Turns in one plane each, and the order they were made in; the first pair answered
J601 (before |-> after):
[  3 -13  20  -7 -10   5   0  21 -18  -5   2   0   6  13  16  -4 -21  27] |-> [ -1 -12  19 -16   6  -1 -18   7  -1 -21   9  -1   4  21   6   2 -15  30]
[ 32  -6 -37   7 -28 -14   0  21  30   5 -14  49  -3  12 -45 -18   8  -9] |-> [-18 -34  -5  39  -5  21  22  -9 -30  14  -7 -23  23 -30  38 -33  -8 -12]
[ 12  17  18 -25   0   0 -21 -14   2   3  -4   5  -7  16 -44 -20   1  14] |-> [ 10  10  20  -4 -18  18   5  -1 -32  26 -14  -7  -1  -2 -16 -35  -7   7]
[-46  12  10 -16  21  -6  -6   0 -23 -15  10 -21 -13  -4  10  43   3   1] |-> [-12  25  -6 -18  -7 -18   3  35  -8  -1  -3  23 -28  12 -22  42   8   0]
J866 (before |-> after):
[-20 -18  22  25  -2  27  19   5 -52  19   6 -37  12 -29  52 -17 -14   1] |-> [-27 -26 -20  45   6   7  46  35  26 -20 -27  19  16 -39  23  -7  13 -15]
[ 13  21  24   0  -4  24  13 -10  -7  32   2  20 -13  25  15  21 -16   7] |-> [  5  17   7   8   8  15  15  -6  33  10  -8  37 -12  22   3  29   0  -2]
[ 19   0  -2   2  -6   7  -3 -11 -24  15   9 -30   4  -5  -3 -10  -2   8] |-> [ 16  -2 -27  13  -6  -4  12   6  14  -3 -11   2   6 -10 -18  -9  14   1]
[ 26   3  -3 -20 -27   5  23  15  -7  17 -19  11   0  19  -8   5  -7  -2] |-> [  0  -2  -1 -33   8  -1   4 -19  34 -16 -10   9   3  24 -20   8   6 -10]
J258 (before |-> after):
[-13 -39 -10  28   6  -5  -1   1 -25 -40  10 -32   0 -19  41  37  -6  51] |-> [ -6   3  37 -20  -1   2 -22   2 -17 -28  30 -11 -29  35  17  44 -20  46]
[ 14   1 -12  22 -22 -11  -8  31 -26  16  -7  -8   0 -13  -5  13  -1  22] |-> [  4  -1  -9  13  -7 -17 -22  21 -14  -4   1 -23   0 -18   0  27   3  28]
[ 20  -8 -42   3 -12  -6  -3   7  14  -5  -2  30   3  -8 -31  -3  27  -8] |-> [ 12 -11 -39  -3  -1 -10 -17  -3  19 -22   3  20   1  -8 -30   5  27  -4]
[ -8  -3  12   8  -4   6  17  13   7  -1  -9  -4  11 -11  23   3  -7  -5] |-> [-13  -3  17   0   9   3   4   9  12 -10  -4  -9   8 -11  25  13  -9   0]
Now pairs of rows:
(2 to 4 turns a pair)
[-10  15   2 -12  14 -15 -29 -28  18 -14  15  -6  -2  17  -2  18  -1   5] |-> [-17   6   8  11   4   3  -6 -22 -22   4   9 -31   6  -1  35   6 -10   3]	J601 then J601
[ 28  -1 -27  -8 -11 -14 -26  14 -14  13   7  -4 -23  20 -26  18   2  21] |-> [  2 -30 -49  21   8 -13 -11   6   0  -9  -5 -18  -7 -18  -7  17  13  17]	J258 then J258 then J601 then J866
[-36  15  24  32  35   3   5 -32  16  -5   1 -25  10   4  50  -1 -31   3] |-> [-19  14  15  18  34   0 -22 -66  14   9  21 -24  15  17  22 -18 -29   7]	J601 then J866 then J258 then J601
[-24  27  -7  -7  42 -19 -13   0  59 -37  -2   8  -4  20   1   8  24  -5] |-> [-17  14  -6  33  12  10  41  -1  12  23 -12  23  17   5  16 -55  18 -34]	J601 then J866 then J258 then J258
[ -1 -20 -19  18  21   6 -25 -31  14   1   7 -24  20 -13 -23 -36  28  -2] |-> [ -2  -4  15   3  18  22 -34 -27 -23  17  17 -49  10  -4   1 -26  12   9]	J258 then J866 then J601
[ 15  10  -8 -17  -6  -3 -18 -11  10  -4   3 -20 -18  -7   1  33 -19   2] |-> [  0  -9 -16  -2   6   3  -9 -29   6  -7   2 -31  -4 -22  11  18 -15  -2]	J258 then J258 then J601
[ -4  12  -4 -17   2 -21 -21 -20  12 -26   9  -7   2   8 -14  19 -15   1] |-> [ -6  -9 -31  14  -3 -20   5 -17  11 -23  -8  -1  20 -16 -12   1  -7 -10]	J258 then J866 then J258 then J258
[ -1   9  -5  14  -5  15  11  12 -15  13  10  28  -1  -8 -33  -7  15  15] |-> [-27   1  10   8  22  15  -3 -18 -12  -4  22   3   6 -17 -19  -6  14  18]	J601 then J601 then J601 then J601
[ -9 -17 -11   7  10  -4 -15 -28  -8   3   6 -13  15 -10  -8 -13   1  18] |-> [ -9  -3  -2 -16  11 -13 -24 -20  19  -7   4   4   2  10 -24   1   5  14]	J866 then J866 then J258
[-15 -12   2  -7  13   3  -3  11  37 -26  -5  18  -4   6  -2  22  13 -16] |-> [-17   0  20 -13   7   6  -7  20  24 -24  -2   9  -9   9   8  37   3 -10]	J601 then J258 then J258
